(in the rows, 128 means zero)
T: 4 groups of rows, each row roughly a mix of its group's hidden directions; one row fits no group:
T (152 x 11):
[[152  97 122 150 123 109 108  90 144 115 160]
 [136 104 106 125 126 150 100  90  91 148 121]
 [119 160 110 105 125 157  95 128 143  89 135]
 [152 100 128 112 128 166 164 161 138 136 120]
 [ 99 149 129 114 122 134 131 134 109 101 182]
 [145 145 141 146 144 166 108 116 112 100  91]
 [155 153 123 123  91 115 146 123 176 123 133]
 [141 111 107 100 129 162 162 142 123  91 116]
 [115 112 112 131  93 159 153 147  95 111 108]
 [161 122 149 123 103  98 129 127 103 116 170]
 [140 150 119 125 104 120 178 164 151 133 134]
 [112 108 138 116 108  90 110  82 127 121 107]
 [177 129 121 132 115 114 161 150 162 123 119]
 [134 108 141 164 127  96 161 136  94 150 127]
 [138 118 128 102 141  84 120 162 100 143 151]
 [165 134 108 141 111 116 147 119  82 123 102]
 [148 112 163  78 127 125 103 122 111 130 147]
 [138 121 165 121 159  88 104 117 148 142 111]
 [125 119 136 128  81 123 163 102 109 151 107]
 [114  98 123  85 156 148 117 163 134 136 133]
 [147 108 119 147 179  98 125  99 119 128 134]
 [153 123 145 158 132 121 150 121 117 183 141]
 [150 118 103 155 117 131  68 120 131 132 126]
 [143 143 134 134 166 132 162 106  97 128 161]
 [148 140 127 160 121 114 148 166 136 104  90]
 [173 113 106 137  95 141 126 150 109 106 111]
 [146 143 115 143  88 127 151 106  94 145 102]
 [108 145 127 107 134 134 181 153 128 131  96]
 [134 160 172 150 150 131 140 149 107 151 115]
 [154  97 122 133 141 166  88 109 135 134 111]
 [107 136  80 164 134 137 124 108 152 118 148]
 [113 115 168 111 140 120 172 114 153 108 132]
 [137 120 144 105  81 104 148 118 110 153 106]
 [107 135 177 147 140 150  94 121 142 112 141]
 [144 117 133 153  96 157 160 127 105 162 134]
 [124 105  95 129  88 115 140 119 148 101  97]
 [107  93 124 119 162 134  81 110 125 135 142]
 [131 105 136 168 122  96 164 140 120 145 104]
 [171 116 107 101 107 149 154 150 108 125 120]
 [105 105 144 112 152 158  96 117 114 135 163]
 [107  81 132 134  99 116 134 121 171 134 121]
 [119 176 100 159 142 141 122 121 133 134 160]
 [119 137  97 134 155 153 145 144 160 128  88]
 [123 150  73 129 142 129 165 114 141 114 133]
 [ 96 129 135 125 153 127 108  87 104 156 150]
 [153 123 154 103 134 137 122  84 140 164 114]
 [110 143 152 144 161 131 143 157 165 154 118]
 [130 112 129 145 179 136 108 132 170 145 124]
 [118 123 132 149 126 150 141 151  87 175 133]
 [110 114  92 127 128 157 143  96 160 143 152]
 [148 118 150 147 143 127 124  84 115 105 165]
 [112  84 108  98 111 127 164 117 121 119 110]
 [122 123 147 143 173 152 103 153 142 116 158]
 [146 180 135 122 150 128 135 130  91 145 107]
 [133 138 125  90  94 118 164 165 128 130 115]
 [131 119  75 115 133 105 163 125 114 114 108]
 [107 111 123 124 149 101  87  89 106 133 139]
 [152 138 120 116 112 126 110 163 107 128 179]
 [172 126 138 157 166 140 100 110 133 131 123]
 [118 138 160 175 140 155 116 121  99 125 149]
 [104 137 134  81  93 145 118 139 103 114 138]
 [133 120 136 127 139 141  99  91 115 106 177]
 [157 154 143 110 115 141  92 121 140 122 170]
 [ 84 123 125 140 139 120 128  77 110 148 123]
 [173 130 112 132 120 129 167 166 122 125 146]
 [122  89 140  91 142 135 140  98 130 102 103]
 [141 145 144 120 101 110  98  97 163 134 155]
 [108  95 123 112  86 103 142 101 147 141 130]
 [ 95 161 154 145 112 120 149 117 151 137 160]
 [115 138 129 152 134 100 148 123  72 149 124]
 [101 144 102 140 138 133 178 145 146 129 104]
 [105 128 157 150 125 167 114 162 146 152 129]
 [140 139 113 112 136 155 141 122 158 120  73]
 [124 133 172 184 119 120 115 117 133 118 127]
 [144 152 127  79 127 113 109  87 140 132 132]
 [106 142 111 126 115  98 148 148 107 104  86]
 [122 117 116 114 160 110 150 112 115 139 181]
 [147 138 159 103 144 133 116 165 108 143 163]
 [146 134 146 169 148 100 143 135 108 165 138]
 [110 108 140 121 172 162 131  99 125 105 145]
 [134 111 127  94 136 126 137  83 113 164 152]
 [128 109 104 107 111  90 131 143 139 164 157]
 [166 139 101 143 150 125 130 148 123 162  95]
 [168  98 106 133  92 154 145 133 109 125 124]
 [111 137  76 164 118 132 131 100 141 118 139]
 [103 113 135 126 149 136 104 154 106 154 171]
 [162 100 122 153 166 128 102 107 145 135 116]
 [159 116 114 113 158 132 172 107 133 112 104]
 [140 127  88  98 105  86 118 113 142 141 125]
 [143 123 102 154 128 122  74 129 136 152 149]
 [ 98 140 154  93 136 143 157 122 105 110 155]
 [ 92 162 101 146 149 114 131 121 166 129 119]
 [121 148 111  99 112 154  98 116 161  97 139]
 [139 129 143 163 166 120 114 134 161 159 146]
 [101 134 161 144 124 104  98  90 106 117 132]
 [ 72 149 142 113 111 132 134 112 111  99 132]
 [108 137 121  76  95 132 126 134 102 102 131]
 [ 95 134 118  98 126 135 184 131 128 109 121]
 [157 100  94 108 131 131 106 112  97 123 102]
 [145 130 157 162 127 161 129 146 134 170 140]
 [142 139 177 138 130 145 129 121 111 103  88]
 [137 127 130  70 129 146 100 121 148 102 126]
 [106 122 117 139 147 157 159 135 117  93  90]
 [111  89 159 107 152 103 112 139 119 128  99]
 [143 145 137 142  85 107 128  99 105  97 145]
 [141 114 154 125 169 122 109 153 120  91 106]
 [161 132  85 117 129 126 104 141  99 160 127]
 [143 167 111 117 174 135 124 128 113 108 102]
 [131 172 120 131 131 134  96 107 164 121 156]
 [147 151 101 120 113 178 149 112 109 134 141]
 [ 96 136 134  99 127 127 128  92  97 111 162]
 [ 87 151 136  88 122 149 151 150 110 123 128]
 [ 96 123 166 155 122 126 144 110 156  97 136]
 [ 88 123 153 126 151 118  90 114  93 128 126]
 [147 133 139 107 127 125  90 163 122 169 112]
 [178 158 128 109 145 142 144 100 108 136 131]
 [145 155 122 159 166 145 117 120  98 142 154]
 [128 111 107 141 151 143 118 143 167 149 170]
 [174 123 121 123 124 108 162 141 169 127 117]
 [152 173 102 139 150 142 134 141 135 133 163]
 [101 125 124 175 129 111 144 154  89 124 123]
 [151 126 156 111 143 134 120  88 142 170 116]
 [152  98 122 100  88 102 118 107 111 143 137]
 [136 139 159 148 146 128  93 157 144 165 118]
 [117 173 147 111 166 128 143 115 106 132 103]
 [ 92 152 135 131 121  83 147 126 109 143 156]
 [ 84 123 141 122 111 165 103 159 129 146 128]
 [116 116 170 111  82  98 135 129 113 122 136]
 [133 147 118  87 110 156 104 101 140  99 139]
 [144 135 144 152 121 147 117 124 122 102  71]
 [103 123 174 154 161 143 123 121 135 118 102]
 [ 84 138 135 123 146 121 157 117 166 140 103]
 [165 129 144 104 115 130 104 114  78 121 127]
 [129 144 102 102 112 148 110 146 154  92 156]
 [103 119 120 153 172 111 142 130 140 167 114]
 [123 121 112  90 155 151 117 129 175 147 130]
 [121 110  94 122 111 161 119 119  92 135  92]
 [ 77 122 134 133 102 127  90 115 119 106 140]
 [113 146 121  84  94 114 140 129  96 106 137]
 [109 115 124 164 152 127 106  81 116 148 126]
 [ 99 128 139 127 115 106  87 134 126 170 153]
 [161 107 128 119 139 147  91 130 145 101  95]
 [153 156 121 122  95 128 178 144 145 119 128]
 [128  87 147  91 114 129 134 130 102 110  96]
 [114 111 100 107 143 142 135 125 182 109 144]
 [103 143 135 146 121 141 124  76 134  97 106]
 [127 130 129 149  94 136 165 105 113 170 119]
 [114 117 111 165 130 172 164 124 144 118 119]
 [127  99  95 106 137 107 105 136 127 165 156]
 [145 119  86 131  87 139 150 159 140 116 130]
 [119 169 102 102 111 106 130 137 110  91 133]
 [173 121 120 117 110 121 109 151 111 158 160]]

the two rows of each list that fit no group, in list order (the others fit one group, some only roughly):
  * k_80: [144  98 100 125 117 160 121 168 117 106 109]
  * k_411: [144  98 155 128  97  82 111 128 134 141 144]
  * k_856: [137  93 132  94 105 104 137 102 129 143  95]
  * k_966: [131 126 140 109 126 123  93 138 129 114 188]
  * k_804: [141 121  99 115 147 101 104 107  91  98 139]
  * k_575: [182 128 128  95 105 128 131 114 136 109 150]
  * k_217: [132 124 120 139 138 144 117  99 129  81  84]
  * k_394: [107 119 105 120 120 145 138 122  84 133 174]
  * k_127: [138 136 126 166  96 130  88 117  93 117 127]
  * k_99: [140 105 142 101 140 152 152  96 100 111 101]
	k_80 k_804
  * k_17: [126 130  93 146 170 130 118 100 105 115 155]
  * k_27: [ 91 114 156 112 133 147 137 157 135 163 105]
  * k_304: [146 126 116 100 121 114 126 183 153 107 123]
  * k_86: [111 156  89 136 148 154 166 136 119 121 110]
  * k_913: [114 106 154 180 111 159 140 131 129 139 138]
  * k_423: [155 113 104 153 134 159 111 113 106  97 151]
  * k_290: [ 99 160 151 126  92 137 116 109 116  96 112]
  * k_243: [157 137 136 128  81 135 133 102  91 112 138]
  * k_841: [101 163 159 126 136 130 148 160 109 159 130]
  * k_53: [121 123 158 108  92 111 131 156 134 135  86]
	k_17 k_27
  * k_221: [131 113 161 129 130  84 101 143 122 126 166]
  * k_956: [105 121  93 155  89 139 152 139 148 126 149]
  * k_246: [128 134  94 176 141 132  98 127 135 145 155]
  * k_737: [122 105  94 106 148 145 143 133 163 139 162]
  * k_92: [151 118 138  81 146 127 165 115 112 117 105]
  * k_129: [152  89 122 134 123 102 102 111 169 132 142]
  * k_631: [154 153 148 120 117 105 122 140  91 168 115]
  * k_744: [135  84 117 160 119 121 142 150  87 133 134]
  * k_679: [132 125 135 102 188 149 120 118 127 137 154]
  * k_964: [ 69 146 146 108 129 126 125 106 103 123 124]
  * k_532: [141 133 148  87 112  90 123 138 115 109  95]
	k_744 k_964
  * k_680: [151 149 110 166 130 125 150 127 147 170 147]
  * k_709: [151 123 139  99 148 152 105 141 157 150 161]
  * k_598: [153 135 153 133  91 124 121  83 100 119 122]
  * k_965: [143 113 106 137 131 164 153 166 137 102 107]
  * k_556: [155 125 140 112 146 121  87 120 142 172 113]
  * k_33: [144 148 105 130 129 126 135 181 159 112 149]
  * k_137: [143 143 144 118 123 141 106  75 124 150 157]
  * k_189: [130 120  94 128 127 161 157 170 112 110 113]
  * k_702: [173 153 116 113 124 133 102 117 127 148 166]
  * k_353: [117 146 105 119 124 125 181 104 140  97 140]
  * k_57: [138 119 138 160 133 114  96 142 145 132  77]
	k_556 k_702
  * k_102: [129 131 151 143 126 102 107 173 106 162 118]
  * k_777: [ 72 134 109 145  99 138 116 137 148 113 133]
  * k_656: [121 135 137 145 137  77 115  95 153 135 153]
  * k_501: [175 131 162 110 141 136 112 128 145 162 132]
  * k_331: [158 155 152 100  91 126 126 123 153 105 135]
  * k_703: [ 93 129 124 126 131 151 111 147  80 112 154]
  * k_576: [138 162 134 128 103 149 100 123 100  93 150]
  * k_648: [121 148 166 129  87 107 141 105 118  99 134]
  * k_846: [118 138 140  97 121 107 146 120 180 100 122]
  * k_183: [107 104 140 107 118 100 140 141 177 147 116]
	k_648 k_846
  * k_717: [177 120 137 118 113 118 138 169 146 123 153]
  * k_85: [111 110 152 131 148 135  91 124 124 104 173]
  * k_223: [128 173 121 165 133 107 108 112 146 114 152]
  * k_211: [112 118 111  72 115 151 107 151 130 114 137]
  * k_944: [148 142 137 115 108 122 179 134 158 140 100]
  * k_136: [113 121 166 154 130 145 117 108 157  89 114]
  * k_22: [158  97 133 111 105 122 110  94 113  94 126]
  * k_297: [110 104 161 129 148 108 164 110 113 145 154]
  * k_2: [150 104 168 101 142 140 130 147 107 144  97]
  * k_485: [144 140 125 128 123  97 139 114 154 151 181]
  * k_333: [ 93 168 156 151 122 106 146 111 137 110 134]
	k_944 k_297
  * k_874: [160 136 158 134  93 150 109 157 126 145 107]
  * k_728: [146  93 111 105 147 132 124 161  98 155 143]
  * k_94: [122 135 110 127  86 113 107 105  83 114 125]
  * k_140: [163 109 137 137 157 170 138  96 126 114 132]
  * k_346: [121 137 112 146 166 171 155 139 139 105 115]
  * k_472: [136 104 109 139  68 121 142 107 120 128 112]
  * k_716: [123 140 139 138 119 143 158  96  95 147 167]
  * k_172: [ 96 125 154 109 112 112 143 136 111 137  79]
  * k_616: [108 152 106 174 117 106 123 111 162 118 128]
  * k_286: [106 121 133  98 135 149 151 156 126  93 162]
  * k_756: [131 163  99 139 140  99 132 103 160 108 148]
  * k_147: [143  86 120  95 155 141 123 100 134 137 155]
  * k_610: [ 88 154 113 133 143 147  92 139 110 100 119]
  * k_447: [120 115  77 102 130 111 142 108 158 123 148]
  * k_49: [152 139 136  98 111 108 137 144  82 149 108]
	k_94 k_172
  * k_998: [116 158 135 133 122 108 158 104 162  89 128]
  * k_986: [163 119 122 102 118 113 108 105  93 150 155]
  * k_769: [124 156 150 111 105  88 124 107 103 136 157]
  * k_296: [146 103 144  96 163 136 108 124 170 129 122]
  * k_44: [ 98 138 172 122 120 115 137 166 144 153 119]
  * k_6: [122 120 180 105 105 110 116 154 139 145 110]
  * k_52: [167 101 122 112 129 139  81 129 142 152 137]
  * k_294: [163 117 140 113 151 118 103 133 141  83 105]
  * k_713: [138 145  95  97 144 113 137 150 165 155 135]
  * k_392: [111 129 178 149 135 141 121 113 166 146 142]
  * k_135: [126 120 130 134  78 121 181 125 137 128 120]
  * k_953: [112 164  98 144 118 125 111 138 155  90 147]
  * k_106: [159 132 142 160 131 106 153 111 150 163 109]
  * k_414: [100 135 151 102 126 110 160 153 133 151 162]
  * k_116: [145 137 111 131  84 166 150 134 138 136  97]
	k_392 k_135
  * k_739: [144 147 141  98 139 152  82 137  97 139 124]
  * k_992: [111 148 166 109 107 105 116  87 127 136 148]
  * k_34: [151 122 112 116 179 163 144 126 131 122 103]
  * k_207: [122 143 147 117 130  68  99 120 120 110 134]
  * k_191: [146 117 123 136 148 173 164 110 115 158 119]
  * k_363: [121 153 110 127 152 137 175 157 149 130 152]
  * k_212: [112 132 164 104 101 112 156 153 126 134  94]
  * k_553: [165 137 104 101 150 126 145 142  95 156 120]
  * k_507: [155 147 127  90 141 120 114 132  91 125 164]
  * k_880: [142 129 121 115 154  93 100 118 148 134  83]
  * k_782: [115 162  96 156 152 149 147 111 127 110 105]
  * k_383: [104 149 118 151 136 135 135 116 137 120  68]
	k_992 k_363
  * k_946: [115 147 139 139 137  93  74 130 123 111 145]
  * k_985: [117 134 137 125 102 123 116  84  87  97 121]
  * k_853: [126 137 136 141 103  98 130  85 138 100  95]
  * k_488: [175 120 103 129 143 167 138 145 116 118 108]
  * k_748: [103 166 109 139 152 101 162 132 134 126 103]
  * k_696: [173 123 130 152 130  99 172 136 123 135 117]
  * k_186: [109 109  92 109 125 118 156  92 147 129 156]
  * k_494: [139 150 115 139  83 107 126 163 126 111 100]
  * k_766: [168 159 131 138 115 133 131 148 148  86 111]
  * k_881: [ 94 106 142 132 160 105 147 125 169 136 117]
  * k_399: [143 102 106 111 115 127  84 139 122 123  87]
	k_748 k_881
  * k_348: [136 103 150 126 115 102 118 141  81 132 162]
  * k_701: [ 94 102 114 124 165 136 144 133 154 129 163]
  * k_320: [127 101 147 141 140 147 135  99 107  93  91]
  * k_307: [119 162 147 130 173 150 134 121  98 108 115]
  * k_395: [140 135 129 169 153  91 121 113 166 138 127]
  * k_694: [114 141 118 120 134  91 166 165 135 100 116]
  * k_427: [132 104 108 110 131 163 102  83 121 134 146]
  * k_736: [114 141 147 167 153 119 132  92 152 103 112]
  * k_235: [150 157 138 148 116 115 184 140 143 120 131]
  * k_167: [123 158 145 129 151 131  91  91 136 153 150]
  * k_298: [179 143 155 112 136 128 128 132 135 136  86]
  * k_306: [174 130  96 130 166 118 129 122 107 105 125]
  * k_398: [116 142  76 157 113 153 134 122  99 134 130]
  * k_62: [119 120  89 125 144 132 178 129 108 104 111]
  * k_193: [157  95 115 129 176 113 111 129 120 111 107]
	k_306 k_398
  * k_515: [107 121 161 170 128 128 103 121 165 120 143]
  * k_435: [127 100 163  90 115 138  92 124 149 136 117]
  * k_341: [146 131 120 114 136 114  81 131 108 101 167]
  * k_205: [105 137 152 164 145 130 115 124  79 144 120]
  * k_316: [118 120 128 156 141 116 159 104 115 149  81]
  * k_653: [156 119 141  93 145 142  99 106 100 115 154]
  * k_626: [138 120 161 127 164 125 170 140 130 161 118]
  * k_51: [149 133 163 147 103 141 163 143 122 100 105]
  * k_983: [141 166 161 150 105 112 143 156 116 130 105]
  * k_932: [114 149 103  91 145 154 159 135  99 119 141]
  * k_931: [149 100 134 103 144 113  80 157 123 133 117]
  * k_778: [114 121 155 102 121 111 151 160 162 140 100]
  * k_465: [107 160 156 150 108  98 137 128  93 146 129]
	k_626 k_51
  * k_823: [136 118 141 113 113 136 120 153 106 134 188]
  * k_805: [174 112 108  86 123 122 123 158 135 116 121]
  * k_523: [ 95 100 110 145 140 144 103 121 110 170 120]
  * k_812: [139 164 122 134 155  99 115  90 132 114 157]
  * k_475: [143 114 183  98 109 116 106 121 117 117 139]
  * k_527: [163  92 155 101 104 120 149 124 107 140 121]
  * k_614: [ 95 161 126 152 124 107 144 103 114  92 136]
  * k_187: [149 108 138  89 107 126 132 102 138 139 171]
  * k_720: [141 109  95 136 145 150  82 119 124 100 115]
  * k_251: [ 89 152 112 145 119 151  85 141 125 132 146]
  * k_660: [109 117 160 116 143 117 116  80 110 110 104]
  * k_274: [155 112 175 117 126 125  99 103 109 112 144]
	k_614 k_720
